In the data rows, the value 128 means zero.
Some points, one per row:
[137, 165, 86, 166, 123, 158, 85, 103]
[137, 165, 86, 166, 109, 101, 143, 118]
[108, 122, 86, 80, 137, 158, 158, 175]
[79, 179, 100, 94, 123, 173, 129, 146]
[137, 150, 172, 166, 94, 86, 100, 118]
[137, 107, 158, 66, 166, 187, 114, 89]
[94, 107, 129, 152, 137, 158, 172, 74]
[123, 93, 172, 138, 80, 144, 100, 175]
[152, 93, 187, 152, 137, 130, 71, 103]
[108, 78, 100, 166, 137, 130, 143, 161]
[94, 122, 143, 166, 152, 115, 158, 74]
[166, 179, 100, 138, 109, 144, 71, 118]
[94, 107, 172, 109, 152, 86, 129, 175]
[152, 93, 86, 109, 166, 115, 129, 175]
[79, 136, 158, 152, 94, 115, 114, 175]
Then 12 other points, each followed by its number:
[137, 150, 187, 94, 94, 130, 158, 74] 0
[108, 179, 143, 152, 123, 86, 143, 89] 1
[152, 93, 86, 152, 181, 130, 100, 132] 2
[94, 78, 187, 138, 123, 115, 158, 132] 3
[94, 150, 143, 109, 181, 86, 158, 103] 4
[137, 165, 100, 166, 109, 158, 114, 74] 5
[180, 136, 172, 66, 123, 158, 100, 89] 6
[180, 150, 114, 152, 137, 101, 71, 118] 7
[123, 107, 86, 152, 94, 144, 143, 175] 8
[137, 107, 100, 138, 181, 86, 158, 118] 9
[123, 93, 86, 152, 137, 158, 100, 175] 10
[166, 150, 114, 80, 80, 187, 114, 132] 11
Which of these numbered points is nearest to each point below, ignoring the 3 directions in which the first points spread most? Its number follows each.
[108, 150, 129, 166, 80, 101, 158, 132] > 3
[123, 107, 86, 138, 166, 101, 172, 132] > 9
[137, 93, 129, 66, 181, 115, 143, 161] > 7
[180, 107, 129, 123, 80, 173, 143, 89] > 11
[79, 165, 129, 123, 181, 101, 100, 146] > 4
[166, 122, 86, 166, 152, 115, 85, 132] > 2
[152, 165, 114, 166, 94, 130, 71, 132] > 5
[137, 93, 172, 66, 152, 187, 114, 103] > 11
[137, 150, 114, 166, 80, 130, 158, 89] > 3
[79, 136, 158, 109, 166, 101, 100, 175] > 4
[180, 78, 114, 152, 152, 101, 114, 132] > 2
[137, 165, 129, 94, 80, 158, 172, 89] > 0
[166, 93, 143, 66, 181, 115, 114, 146] > 7
[137, 93, 158, 152, 109, 86, 114, 175] > 5
[152, 93, 129, 66, 181, 115, 158, 132] > 7
